The rows of M fall into a few groups, which share some directions, and each row is roughly a mix of its group's hidden directions.
M:
[[ -7  21 -26  -2   6  48  28   8  -1 -13  -2  27]
 [  3 -12  -3  28 -39  30 -12  14 -28 -24  -7  16]
 [-10 -43 -23   6  -2   5 -33   3   2  29 -25  11]
 [-18 -20  44  23 -13  11   1   0 -30  -4  13  27]
 [  7  14  24  44   9 -12  -8  28   8  -9  15 -32]
 [ -1  43 -31  -6  10  20  16  -2   5 -31 -26   8]
 [ 10  39 -11 -12  23   6   6   1  20 -42  -2 -24]
 [ -6 -26  38 -30 -26   6  -7  11  27  19  14  -9]
 [ 18  37 -16  21  27  22  15  15   4  -7 -31  14]
 [-12  25 -15 -35  -9 -27  -8 -14   0  13  18 -39]
 [-19   1 -11 -24  51 -19 -14  -8  -3 -27  11   9]
 [  0  -8   7  21  21 -17 -47  31   4  -4 -24 -16]
 [  7 -11 -34 -12  -9   4 -32 -51  10   6  -1  -2]
 [ 16  -3  16  13   6 -18  16  56  17  -1 -25  -2]
 [-11  32  13  23  24  -3  22 -12 -21   5 -25  34]
 [-30 -46  -8 -27  -9 -16 -13 -10   6 -18  16 -13]
 [ 33   1  14  39   6  29 -16  30  -6 -11 -17   3]
 [ 30 -10 -13 -36   9  20   1 -36 -14 -26  -3  15]
 [ 18 -23 -15   0 -42 -28  15   5  31  10  19   1]
 [  2  -1 -20 -35  -1 -23 -18 -10  27 -11  11 -41]
 [ -1  26  15  10  -2  -1  13 -15 -54 -16 -21  15]
 [  2 -44  22  28  25  -1   2  32   0  17  11   5]
 [ 20  29  15 -36  -8  29 -20 -12  -3  23 -14  20]
 [ -2   5 -30  17 -17   4   7 -41  -8   4  -4  44]
 [ 11  -5   7 -23   9  52 -22   5   6  17  -1 -30]
 [ -7  -5 -35 -36  16 -14  22 -17  -9  11 -24  26]
 [-10 -32 -35  28 -24 -11  11 -15 -11 -25  18  -3]
 [ 22  41 -32  -2  19  19 -11   9  22  -2 -23 -13]
 [ 10   8  15 -15   2 -30 -18 -19 -32 -18 -19 -37]
 [-11   2   0  -8  16 -61 -14   2  27 -11   4   6]
 [-11  -4  -7  19 -44 -10  -8  32 -32 -15  -1 -18]
 [ 32   1  15  33 -34   9   9  21  12 -23  13 -18]
 [ 19   9  19 -44 -11  18 -11   1  32  18  22 -10]
 [ 16 -32   0  38 -17  29 -25  21   5  -7   6 -16]
 [  9  -7 -38   8   2   7  12  14 -45  -9  -6  34]
 [  1 -14   4  27 -14 -26  29   5 -35 -22  -3 -29]
 [  3  23 -40 -12  16  25  24  33  18   3  12   0]
 [  9  29 -25   0  12  20  25  -5  27 -11  34  22]
 [-14 -21   0   1   5  47 -13  30   5   6  35   7]
 [-10 -28   9  24  -4 -10 -37  17  43  -3   6 -10]
 [ -8  13  24  -4  40   1 -16   1 -26 -11 -21 -37]
 [  6  14 -38 -15   1  33  36   9  12  20  14  13]
 [-24   9  -9 -13 -15  -9 -19 -36 -16   6  35 -31]
 [ 18 -32 -18   0  15  30 -31 -11  22 -24  13  10]
 [ 37  40 -13  -6 -17  28 -11  14  12 -18 -16  -1]
 [ 38  29 -25 -15   5  19   8  18   7 -10 -27  22]
 [ 18   2   2  44  11  27 -20  31  27  -8   4   9]
 [-12  -6  -4  -6 -56  10  -8   5  -5 -19 -36   0]
 [-12 -33 -13   2 -14 -16  -4  31  18 -26  34 -16]
 [ 20  -7  -2 -18  19   2   3  22 -15  25  52   7]
 [  7 -18  29   9 -44 -20 -12   4  30   9 -16 -16]
 [ 40  30  -7  -6 -24  33 -14  24   4 -14   0   2]
 [ -7 -46  27  28  31   1  -1  11  -4 -20  -8   9]
 [  0  43 -17  21  12 -24   0  -6   8 -18 -26 -29]
 [ 15  41 -30  11  18 -24   0  16 -18  -4  14 -25]
 [  0  33 -14 -32  29  -3  20 -23  12  -4   6  32]
 [-10  10   3   5  -1 -24 -53   9  -2 -20 -27 -20]
 [ -1   8  -2 -34   7  47 -41  -6  -1   1   4   5]
 [-14   9   4   7  26  26 -13 -18 -46 -21 -16 -17]
 [  2   0  15   9  16 -60  13   6  13   1 -12 -24]
 [ -3  27  16   6 -20 -18  35  14 -41   8  -8 -19]
 [ 16 -10 -31  -8 -22   8 -12 -37  30  26   4  16]
 [ 25   4   8  32  11  33 -10  25 -32  -1 -24   3]
 [  3 -28 -23 -22  20  19 -27 -27  26 -11  11  18]
 [-13  -3  -9 -48  17 -25   8 -33 -17 -17   6   1]
 [-10  27 -35 -24 -39  -8 -11 -14  -6  22 -14   4]
 [ 28   1   9   6  40  -5  -6  19  30 -10  10 -35]
 [ 12 -30  18   8  36   0  15  25  -2  20  27  24]
 [-19 -22 -21  -3 -20  28  -4 -15  -5  50  -6   3]
 [ -7 -33 -22  12  10 -25  -2   4  43   4  16 -25]
 [  3  17 -27 -25  22  -5  28   5  25 -33  11 -22]
 [-14 -18   4   2  -8  43  -7 -36  -9 -20 -12  28]
 [  3 -19  -3 -29  10 -22  31 -21  21 -21  25 -25]
 [-21 -31  -9   2   8  53  -4  13   1  -9  14  22]
 [ 10 -13  44  12  -3  25  -4   6  43  -4 -17   8]
 [  1  13   4  48  -3  -9   2  19   4 -28 -39  -9]
 [-22  42  11  -6   5 -40  28   8  18   6   8   4]
 [-20  -8  -8   8 -23 -11  -1   0  55  13  29  -5]
 [-42 -28  18  -9 -29 -24   1 -12   9   4 -20 -18]
 [-30 -20  -5   2 -20 -42  16  20 -25  14  -5  18]
 [ 28  -9  -4  26  15  47 -21  14 -14   1 -19  14]
 [ 24  16  16 -23   9  -5 -21 -29 -11  17 -29 -32]
 [-12  18  -3 -18  -7  15  31 -34  -4 -45   3  10]
 [-36   0 -12 -17   4 -35  16  -5 -13 -14  34 -23]
 [-30 -33  -8 -23 -23 -25  -7 -22  14   6  19 -21]
 [  2 -19  25  42  27   9  11   5  17 -11 -25  24]
 [ 23 -13 -21  -7 -38  42   0 -20   3  22   6   4]
 [ -9  29  12 -21 -26  32 -15 -11  -2 -18  37  -8]
 [  2 -34  32  24  -1  10  -4  29 -10   8  37   6]
 [-24 -51  -1   9 -15   5 -10  -4 -17  21  -9  29]
 [ 18 -26  -7 -24 -18  25 -20   7  19   9  14 -40]
 [  8  36  -5  18  23  31 -24  18   5 -24 -25   0]
 [ -7  -4   3  33 -40  -1   6  20  33  15  21 -18]
 [-19 -32 -16  24  23  -9  -3   0  -1 -21   8 -44]
 [ 45  -4  25  15   5  12 -17  13 -12 -32 -26   1]
 [  9 -22  50  19  13  21   0   4  -3  -4  35  -1]
 [-24  31  12  17 -22 -24  29  20   3  30   2 -10]
 [-14 -64  13  13  19  -5   9   1  -3  -7   0  13]
 [-23   9  -5 -19  27  34 -34  10  18  -5  13  26]
 [ -1 -18 -28  -5  20  41 -22 -17  12  22  -3  26]
 [  8  -3 -39 -36 -14  13   4  -1 -35   6   9  26]
 [-14 -29 -19  22 -22   9  11  14 -23 -35  26 -10]
 [-13   5  -4 -29  34 -14   7 -45  21  19   2  -1]
 [  6 -43   0  24  21   8  14 -16  -2   9 -33  27]
 [-16 -43  -1  14 -18   9   2   9 -41   0  15  25]
 [ 16   1   8 -26  -6   9 -29 -21 -31 -11 -12 -41]
 [-24  -9  -2   6 -13 -32   9  11  -1 -24  38 -35]
 [ -1   0 -30   5 -27 -13   2  35 -46  -8   4  -4]
 [  3  16  18  24  22  18 -38  39   2 -15  -2 -11]
 [ 14   0  -4 -38 -21  42 -12 -24   8   3   6  23]
 [ 21   4  -6  31  -9  48   4  16 -23  21 -14   6]
 [ -6   3  18 -22  10  47 -15  41   2  -3  13  -5]
 [-17  -2  -9  -3 -28 -38  15 -23 -24   6 -29  20]
 [ 29  29 -30  24  36   7   6   5 -19 -11   3  15]
 [ -2 -35 -20   7   2  34 -32  -7   6  22 -23  17]
 [ 20   2  17 -35   1   6  10  16  45  10 -27   9]
 [  5 -24  -9   3 -15 -37  -7 -10 -13 -25   5 -45]
 [  8  50 -23  -8   1 -16  40  17   0  -1  -1  -1]
 [ 20   2 -10  23  32  43 -14  16 -24  -8 -10  15]
 [-23  -1   9  31  20 -35  22  16 -22 -29  -3  -6]
 [-13  -7   9  36 -21 -16  -6  29  33  -4  23 -23]
 [ -2 -33 -17  -3 -28  18 -10  15 -11 -28  28 -27]
 [  0 -34  -9 -18   9  21 -35 -23   8  21 -25  17]
 [ 14  -1 -12  -4   3 -32 -17 -51  -2   7 -21 -24]]

Each list below has two rows that fit no group; the rest each fit one group, if only roughly. Name those rows in the order they come.
- Z_95: [-33 -16 -20  -3  23   0 -33  -3  36  23  -1   9]
- Z_748: [ 14 -30   6  15 -18  -3 -25   4  36 -32  19 -16]
- Z_205: [ 20   6  28 -26  16 -18 -11 -13 -10 -16 -45  13]
- Z_232: [ 13  30  34  16   4  -3  37  14  -6  22 -23  12]
- Z_771: [  1  18   1  -7  19 -32  -6  -8  46  26 -16  21]
- Z_666: [ -6 -26 -19  29  -8  -2  27  17  40  21  16   0]
- Z_877: [ 36   4  14  18   8   3  -5  -6  18  -5 -45  31]
- Z_256: [ -9  -1 -43  -6  -7  28  42 -19 -10 -13  -5  -6]
- Z_399: [ 23  22  -3  -8 -33  -3   2 -36 -26   5 -16  29]
- Z_424: [-16 -35  -3   7   3  21  -3 -27 -27   5  33  27]
- Z_951: [-23  -6   6  -3  47 -21 -24  14  18 -15   2 -27]
 => Z_877; Z_256
- Z_582: [-18  22  -5   6  17 -31 -10 -37   9   6   6 -39]
- Z_284: [ -6   4 -16  -2  26  10 -24 -54 -15   5 -16 -16]
- Z_279: [-12  12  -4 -18 -39 -50   8  -4 -18  13   7  -2]
- Z_108: [-26  17 -18  -6  31 -24  10   3   9 -29  37  -2]
- Z_869: [-13   1  10  60  26  -8   6  -4   0 -20 -13  -7]
- Z_390: [-32   3 -27 -26  -5 -16  37   8  -2 -33   6   6]
- Z_536: [-14   1  29  -1 -26 -45 -26   8 -18   2  12 -16]
- Z_494: [-10  10  10  -9  -8  48   7  31   5 -27  24 -16]
- Z_803: [ 15 -37 -31  16 -37  14  11 -20  -3  -1  14 -13]
- Z_190: [ -7 -32 -42   4 -25  -1 -10 -18  20 -11  28   8]
- Z_6: [ -9  19 -29 -12  23  29 -21   6  35   2 -26  11]
 => Z_494; Z_6
- Z_678: [-25  10 -23  15  17  -7 -10 -35 -12 -14  -7  43]
- Z_815: [ 21  17 -16  25   5  19   3  12  -9  36 -32  26]
- Z_558: [-21 -39 -18  19  13  19 -13  27  -5   4 -22  27]
- Z_547: [-21  -5   3  -6 -41  31 -29 -20 -20   9   8  19]
- Z_350: [ 14   5  30  35 -10 -47   8  -6  13   4 -13 -11]
- Z_866: [ 14  -5  10 -37  -1 -20 -27  14  37  11   9 -27]
- Z_221: [ 13   0  -7 -26 -19  18  24 -28 -41  19 -18   4]
- Z_570: [ 26  -8   6  13 -16  29 -12  34 -26  -3  32  16]
- Z_337: [ 21 -19   4 -18 -17  26  10  30   7  -5 -21  42]
- Z_519: [-27 -28  -9  -2 -42  -7   6  -9  12  25  18 -25]
- Z_193: [  9  -9  14 -35 -22  10 -24  32   0 -18  29 -20]
- Z_847: [ 27 -11  28 -13  -1  28 -34 -22  -3 -23 -21   9]
 => Z_350; Z_847
- Z_917: [ 28   0  -6 -15 -38 -29  -6 -35 -23  -3 -11  -5]
- Z_925: [ 32  18 -15  19  20   3  16  43  -7  -9 -20  16]
- Z_885: [ 28  32 -19 -17   9  16   6   2  25 -11 -38  17]
- Z_846: [-14  21  -4 -11 -11 -58  -2  19  -7 -11  -2 -22]
- Z_571: [  6  -3  -5 -47  23  -3  18 -14  28  25 -11  19]
- Z_650: [ -8  28 -12  -1  15  -6  -9 -39   4  11 -19  44]
- Z_449: [ 23  25 -32  24  22  12  23  24  21 -15  -7  -4]
- Z_172: [-26 -17 -26 -38   6  -2   1 -34 -23  20   4   1]
- Z_435: [ 19  -8  30  24   9  36 -39   9   3  18   5   0]
- Z_825: [  4 -25 -27  26  20  23 -10   6   0 -35  -2  31]
- Z_717: [-11 -29 -22  10  28 -11  14  -1 -39   8  16  29]
 => Z_449; Z_825
- Z_597: [  1  10  37  15 -12   8  29   6 -18  26  33  20]
- Z_765: [-13  -6   8  21  -8 -36  32  39   5 -16  16  13]
- Z_636: [ 25   1  20 -13 -53  -6  21 -16   9   8 -17 -10]
- Z_820: [-11 -38   3   4 -15 -22 -40 -21  -7  13 -28   1]
- Z_321: [ -5   0 -12  47  15  24 -16  36   3  -1  21 -10]
- Z_412: [-32   7 -17  31  20 -13  10 -13  -9 -21   1  40]
- Z_422: [-23 -14  -1 -19  26 -15  33  -2 -13 -24  37   3]
- Z_605: [15 -1  1  0  3 29 44 25 31 15  4 20]
- Z_607: [ 3 -1 14 14 -8 29 40 32  9 23 11 25]
- Z_34: [-25  13   4   1 -27  44 -30  14 -14  -1   8  22]
 => Z_422; Z_605
- Z_85: [-17 -11  -2 -43  -3  -8 -21 -21 -32  -3 -21  24]
- Z_747: [  2  11  27  16   1   4  26  12 -49 -15 -17 -20]
- Z_688: [-34 -42  -4  -3 -15 -26 -31  20  -9  -4   0  -5]
- Z_728: [ -7  -8  21  -5 -43 -16   9  -5 -17  34 -28 -16]
- Z_778: [-41   2 -14 -10  16 -24  -5  -6  41  14  20   8]
- Z_659: [ 27 -10  22 -45  33   8 -10 -18 -12   9  -1  13]
- Z_870: [ -8  -2   3   4  54   2 -30  17 -22 -12 -20   9]
- Z_960: [  4  -4 -19  17  35 -30  25  33 -24   5   0  13]
- Z_448: [-27 -20 -27 -28 -11 -38   3  29   3   4   9 -13]
- Z_702: [  5 -19  12  -1 -51 -21   5  -8  19 -10  15 -29]
 => Z_85; Z_659
- Z_79: [ 18  25   3  18 -14   6  32 -25 -13  22 -20  33]
- Z_668: [-22  -7  21  11  31  24   9  46  -9 -14   5 -16]
- Z_940: [-11 -35  -5 -20   9   8  -8 -35  20 -40  -5  -8]
- Z_939: [  4   7   5 -61 -10  -7  30  -3   2   4   7  20]
- Z_897: [ 40  11  17 -17  -9   1  20  -8 -31 -37 -12  -1]
- Z_135: [ 12  31 -16 -50   0 -17  11  10  20  14 -12 -10]
- Z_202: [  6   9 -21 -11 -11  22  41 -38   0  -6 -18  23]
- Z_92: [  0  -8 -37  -9   4  32 -43  -2  20   9 -20  -5]
- Z_150: [-18   2  17  14  14  -8   9   9 -45 -37  -6 -24]
- Z_703: [-32 -22   4 -19 -41   0   6 -11 -21   8  29  17]
- Z_484: [-30 -21 -25  36  23   4  -3 -14 -20 -27   3 -12]
- Z_133: [ 12 -18  37   8 -12   0 -19  -2 -12   8   5 -52]
- Z_13: [ 14  -9  21 -17   2   2 -13  13 -15  -7  -5 -60]
- Z_234: [ -5  -1  10 -22 -61  16 -19   4   0  -6   5 -16]
 => Z_939; Z_133
- Z_763: [ 19  19  23 -19  -7  45  11  14  -2  34 -12   8]
- Z_534: [-24 -17  19 -25   2 -52 -12  -7  -2  -5 -12 -20]
- Z_496: [-41   6  -7  18  29 -21 -11  21  23   1  29   1]
- Z_956: [ 22   5  -5 -44   1 -14   5  28   7  28  29 -11]
- Z_741: [ 20 -20 -37  12   0  47  13  15  -1  19   2  -4]
- Z_396: [ 27  19  -6  10  -5 -45  34   5 -16   7 -18  16]
- Z_645: [ 17  -8  12  -4   9 -29  -4  -2  16  16 -10 -56]
- Z_347: [ 15 -36 -17   1  10  -6   2 -27  13  41 -26   9]
- Z_344: [  7  26 -20  31 -19 -12  -7  35 -26 -18  -3 -20]
- Z_419: [ -8 -18  32  15 -11 -49  10  11 -24  16   5   3]
- Z_945: [ 18  15  17  -2 -25 -19 -39 -34  -3  19 -15 -16]
- Z_749: [-20  15  -2  29  37  31  12 -16 -19   5 -18  18]
- Z_219: [ 27  36  14 -19   9  -6  16  -8  30 -25  -4  27]
- Z_737: [ 36   9  12  26  23  36 -21   4  11  25  -4  -5]
- Z_268: [-23   4  14   4  35 -20  -2 -44  20  10  11 -19]
 => Z_741; Z_396
- Z_606: [ -7  47  11  15 -22 -28  -6  20 -23  18  -8  11]
- Z_407: [  9  -2 -11  16  34 -33  27  41 -12   6   1   2]
- Z_303: [-14   7  13 -19 -46 -18 -29 -24 -17  12  15  -3]
- Z_225: [ -2 -11  -1 -19  10  18 -15 -16 -33  31 -41  13]
- Z_444: [-11 -21   3 -10  23  28 -19  32  18  -6  17 -36]
- Z_740: [ 22 -29  18   9 -10  11 -21   7 -40  -9 -30 -17]
- Z_377: [23  0 21  2  2 33 19 18 -3 -5 45 22]
- Z_886: [  3  28   5   7  33 -28   9  -3  35   0 -24 -26]
- Z_264: [ 15  38  29  -8   9 -27 -11  33  18   4  -6 -20]
- Z_818: [  1  20  21 -10   0  -8  17  43  22  12  14  36]
- Z_757: [-20 -26 -10  13  33   4  24  39   1 -25  -1  12]
 => Z_377; Z_264
- Z_56: [ 21  26  29 -28  -3 -24  -4  10  26  31 -11   9]
- Z_903: [-40 -20 -19 -17 -25 -14   3 -33 -21   0 -18   3]
- Z_42: [ 22 -17   6  -2 -54  -2  23  20 -20  -7  11  -5]
- Z_798: [-33 -23  -7   2 -16 -22  -9 -18 -19 -13 -38  22]
- Z_251: [-12  46 -31  13 -20   8  -1 -22   6 -27 -11  -8]
- Z_529: [ -4 -40 -11  24 -10  -4 -30  -3   6 -32   4 -29]
- Z_185: [ 25  14  27 -39  -7  18 -23  11  12  27 -11 -14]
- Z_768: [  5  -9  -6  43  18  22 -23  33  12 -18  19  -5]
- Z_430: [-19 -30 -32   4  10 -16  -3  17  -3  16 -41  20]
- Z_889: [ -3   4  35 -20  -8 -50  -5  -6  -2 -16 -24 -13]
- Z_249: [-15   1   5  16 -27  34 -22   6 -25  25  -5  34]
- Z_539: [-15 -15   5 -25  17   3 -40  14  -4 -27  11 -35]
- Z_439: [-22 -30 -18  29 -13  17 -24  13  20  27  15 -13]
 => Z_251; Z_529
- Z_125: [-16  -1  -9  47  -7  19   1  36  -7  20  17 -16]
- Z_141: [ -9 -23  15 -18 -14 -19  38 -18  -3  -8  40 -11]
- Z_63: [ 40  18  19   1  -7  12  -9 -29  14  34  15 -18]
- Z_379: [ -7  -5 -13  20  14  -9 -31  39  23 -20  12 -28]
- Z_693: [ 19 -13  10  19  -7  14  24 -31 -13  34 -12  32]
- Z_908: [-17  20  22  23  28 -23 -10  29 -21   6 -29  -2]
- Z_66: [ 25  30 -17 -23 -16   0   9  44   5  -5 -23  -7]
- Z_526: [ 15  14  36 -10   4  37  16  28 -10  22 -11 -18]
- Z_364: [ 24  37  -1   5 -23  -2  35   0  28 -11  24   8]
- Z_646: [ 11  10 -15   9 -22  -8  21  35 -37 -26 -21  -5]
- Z_742: [ 29  23 -11 -22  -3  20  21 -30  23  -2   4  31]
- Z_805: [ 10  23 -10 -47 -36  -2  -9  14  15  12  -2 -20]
- Z_893: [ -8  23  16 -38  28  11 -43   5   1  -5  -8  -3]
- Z_204: [ 16  -1  23   9 -20  45   1 -24  -5  23  27  13]
- Z_604: [-15 -16  30 -12 -22 -22 -14 -23  -9 -34  21 -19]
 => Z_379; Z_646
- Z_169: [ 17  14   9 -33 -11   5  -9  20   6  20  48 -16]
- Z_918: [ -2  -7  20  19  10 -54 -13  23  -6 -12 -22 -10]
- Z_991: [ 13  25   2   0  -3 -33 -44  14   3  12 -19 -27]
- Z_222: [ -3  -3 -16  -5   0  -9   4   7  53  18  17  37]
- Z_471: [ -9   3 -48 -37 -14 -22   1   4  17  13   4 -19]
- Z_111: [-25   0 -22  -5 -24 -11  24 -12  26   6  43 -13]
- Z_503: [  8  27 -33 -17 -12  15  42 -28   3   1 -13  12]
- Z_272: [  2  -7   0  48  11  24 -28  33   7  18  -6   0]
- Z_792: [-24  31  21  14  26  17  18  37  -2 -14  11  -9]
- Z_429: [-20  12 -23  21  23 -16  -4 -35   0  -5  -7  40]
- Z_191: [-31 -29 -38 -23  13   5  14  16  19 -20   9  -5]
- Z_569: [  8 -27 -36  29  20 -28  12 -22  -1  -8  -9  20]
- Z_338: [ 14  14  33 -41   8 -26 -13  24  17   7  -3 -18]
 => Z_792; Z_569
- Z_518: [  2   2  38   0 -21 -34  24  -9 -13  25  28  -2]
- Z_824: [ 14  41 -19  37  -5  -1 -10  10 -24 -22  13 -16]
- Z_964: [-13 -25 -19  18  -6   0   0   4 -52   2  32   6]
- Z_881: [-24 -24  26 -12  -2 -39  14  19  19  17 -10 -21]
- Z_405: [ 15   6  -5  12  42   4  48  11  12 -19  -6   8]
- Z_935: [ -2   3   8 -12  13 -28   9   1 -34 -45  17 -23]
- Z_216: [ 25  14 -18   8 -13  41 -19 -30  16   8 -15 -18]
- Z_804: [  4 -27  -7 -17 -29   0 -16 -11 -36   4 -18  37]
- Z_549: [-15  35  16   2  11   8   6   7 -26 -11  -8  49]
- Z_376: [ 41  28  12   5  16  23  29 -28   7  12  -6   6]
- Z_856: [ 26  -1  33  30  -1  18 -16   6  -8  42   7   9]
- Z_701: [ -1 -24 -28 -37 -14  15   8 -41  -7   1  18   0]
 => Z_216; Z_804
- Z_285: [-23  10  20 -20  25 -49 -11   0  -3   5 -25  -1]
- Z_123: [ 27 -11  23  10 -11  17  -2  54   0   2  20   6]
- Z_437: [ 20  -6 -21  -5  39 -22  30   1  27 -14 -15 -19]
- Z_745: [  3  -4  15  11 -14 -39 -26 -22 -18   6 -41  -3]
- Z_49: [ 18  20  -8   2  36   4 -20  17  27 -26 -11 -31]
- Z_759: [ 33 -21  24   2 -26   4  21  11  24   9  17 -31]
- Z_314: [-33  10  20  19 -20 -15  24  -9   7   4   3  44]
- Z_598: [ 19  24  24  27  24   1  -6  20  39  -6  -3 -22]
- Z_196: [ 11  14 -29 -16  -6  -9   1  32  15  41  23 -18]
- Z_649: [-21  -6  19  -6 -36 -23  -8  18 -23  24  32   1]
- Z_984: [ 11   1  27 -31  -8 -30 -20  19  -6 -15   0 -38]
- Z_692: [-10  -5 -14  40   9   4 -15  27  26 -14  36 -12]
- Z_873: [ -3 -21   9   7 -10   8  23  54  13  -7  24 -16]
- Z_724: [  6 -12 -21  29  33  27  -2  19   3   0 -36  19]
- Z_459: [ -6  -5 -29 -36   2 -34  18  15 -21  27  14   0]
 => Z_759; Z_314
